Named turns come first, each shown by rows before and after it. Which turns, in which order, take the first row of each pair that follows to the second? Write the first one first, as in the answered first pair.
Piba (before -> after):
[-38 -15  17  -9   9  20  19  -1]  ->  [-15 -34   8  15   0   3  24 -25]
[-20 -17  -9 -16   8 -19   2 -14]  ->  [  4  -4 -16  -3 -23 -16  11 -23]
[ 38   6  -1   8 -14 -19   6  -5]  ->  [ 13  31   9 -18  -7   4   0  23]
Favab (before -> after):
[ 11 -10   1  16   2  -5   1   2]  ->  [ 7  0  8 12  5  2 -1 14]
[18 18  6  5  3  2 -7 18]  ->  [ 10  27   1 -11  -2   0  -7  13]
[ -2  10  -4   2   1  19 -14  15]  ->  [ -8  12 -12 -12  -5  13 -12   5]
[ -6  -2  -1  -3   4   0  13 -17]  ->  [ -3  -6   1   7   7   0  13 -14]
Zofi (before -> after):
[-13  -8   8   0  12   3  -3   7]  ->  [  3 -10  -8  13  -8   2 -11  -6]
[  4  18 -22  -5 -20  17 -20   7]  ->  [-20  13   3 -12   9  20 -10  25]
[-16  -5   0  -1   6  13   2   2]  ->  [ -5  -7 -10   7  -5  13  -2  -7]
Kop (before -> after):
[ 20  -4   0   3  12 -21 -10  -1]  ->  [-17  -6  -1   3   9  22 -14  10]
[ -8 -12 -13   0  -3   7  -3  -9]  ->  [ -6  -2  -5  -3 -10   4  12 -14]
[-10   3   2   1  15   8 -13   1]  ->  [-6 14 13 -4  5  3  8 -3]
Now pairs of rows:
(2 to 3 turns a pair)
[-13  20  27  -5 -15  14  16  -4]  ->  [ 10  11   1   3   3   2 -40  12] => Kop then Piba then Kop
[ -7 -10  12   7   0  19   9   4]  ->  [  7 -20   3  13  10   3  -8   2] => Kop then Kop
[-30  -8  -8  -5   0  30 -14   2]  ->  [-17 -28  -6  18   8  19 -14  -3] => Piba then Favab
[ -8 -12  -4  10  -7   3   8 -10]  ->  [-2 -2 10 16 -4  5 13  4] => Favab then Kop then Favab
[ -3  16  -4 -21  11 -18   2   7]  ->  [-17  14  -3 -23   1  -1  13  -1] => Favab then Kop then Kop
[-10 -15   2  19   5  18  -6   8]  ->  [  6 -12  -5  23 -14  14  -2  -4] => Favab then Piba then Piba
[ 3 11  7  7 17 -6  3 16]  ->  [-8 -9  3 11 21 -4  6  2] => Favab then Favab then Zofi
[ -4 -11   8 -13   7 -13 -11   2]  ->  [-4  1 20 -4  1  2 -1 15] => Piba then Piba then Zofi
[ 19   3  -4  25 -11  13 -13   9]  ->  [  5  27   7   0 -16  18   2  17] => Kop then Zofi
[-12   1 -14 -12   7   9 -19   4]  ->  [  1  -9 -23  -2  -4  -2 -15 -13] => Favab then Piba
[ -2 -15   2 -12  18 -13   3  -2]  ->  [  2 -20 -14   5   0  11 -12  -3] => Piba then Kop
[ -5  -8  -5  -8   8 -15  -2 -24]  ->  [-14   8  -1 -18  -2  -1   7 -18] => Kop then Piba then Zofi
[  1  15 -14  -8 -10   5 -12   5]  ->  [  0  15  11 -10   5  -9  15  10] => Zofi then Kop
[ -2  10 -11 -17  -3  -7  -6  -9]  ->  [ 11  -9  -6  13   3 -10  -6 -10] => Favab then Favab
[-13   4   1   8  17   2 -23   2]  ->  [  4  21  -7  -7  -1 -12 -17  -9] => Piba then Zofi
[-11   1  -4 -10  18  -3 -11   7]  ->  [ -5  -7  -6   8  14   6 -13   7] => Zofi then Favab
[18  4  5 15 -5 -4 14  6]  ->  [  4   9  -3  10 -14  17   8   7] => Kop then Kop then Zofi
[-25 -13  -7 -14  14   4   3  -6]  ->  [  1   9 -14  -5 -23  16  13 -11] => Piba then Piba
[  8  -8 -14   9 -10   6   0  -9]  ->  [  3 -17 -12   8   1   2  -2 -10] => Piba then Piba then Piba
[  1  -9 -13   4  -6   6 -10  -8]  ->  [  6 -12  -9   3  -2  -7  -7 -11] => Zofi then Favab then Favab
[ 27   5   1   8   1 -10  -6   3]  ->  [  5  10  -7   1  -5  16 -18  10] => Kop then Zofi
[ 14   8   0  -5  -5 -17   4  -7]  ->  [10 16 15 -4 -3 -9 12  3] => Zofi then Piba then Piba
[-20 -15   2 -15   7   4   3  -1]  ->  [  0 -14 -15 -14  -2 -11  -9 -11] => Piba then Zofi then Kop
[ 4  7 15  8 10 -5  3 16]  ->  [ -5  -1   1 -13   8 -20   4  -5] => Favab then Favab then Piba
[-20   2  14 -10  -1   1  22   6]  ->  [ 12  -2   0  -4   3 -31   6  -3] => Kop then Zofi then Zofi
[ -7 -18 -15  29  -3   4  -5  -9]  ->  [-10  25 -19 -15 -16   4  -7   2] => Zofi then Favab then Piba
[-12  -2  -8 -11   1   6 -29  14]  ->  [ 14  -5 -16   6 -21   0 -22  -3] => Piba then Piba
[  9   9 -21   0 -18   2 -11  -1]  ->  [-10 -16   1  20  10  10  -5   9] => Zofi then Zofi
[-14   5   4 -16  -3  -1  19  -6]  ->  [  6  -9  -3  19 -12   3  11 -13] => Zofi then Zofi then Favab
[ 10  -5   7  15   6 -12   7   3]  ->  [  2  -2  -7  14   6   5 -15  12] => Zofi then Favab then Kop
[ 6 -1 13 10 19  9 -5 10]  ->  [ 6  5 -2 11 -6 22 -7  2] => Zofi then Kop
[ -1  -4 -12  10  -3   3 -10  -1]  ->  [-13  -1   0   0  10   3  -6   8] => Zofi then Zofi
[ -2   5   1   4   7 -17  -2  -2]  ->  [-9 10 -9 -4 -3 -4 -8 -2] => Kop then Zofi then Zofi
[-11  -3  -2   4  -6  19  -2   0]  ->  [ -8  -6   9  -8  11 -10   8  -2] => Kop then Piba then Piba
[-13   4 -11 -14   3   8 -17  12]  ->  [-23  -3  -2 -10  -7  15  11  -2] => Piba then Kop
[ -9   6   0 -19   7 -11   3  -1]  ->  [ 10  -4  -1  16 -10   0   8  -9] => Zofi then Piba
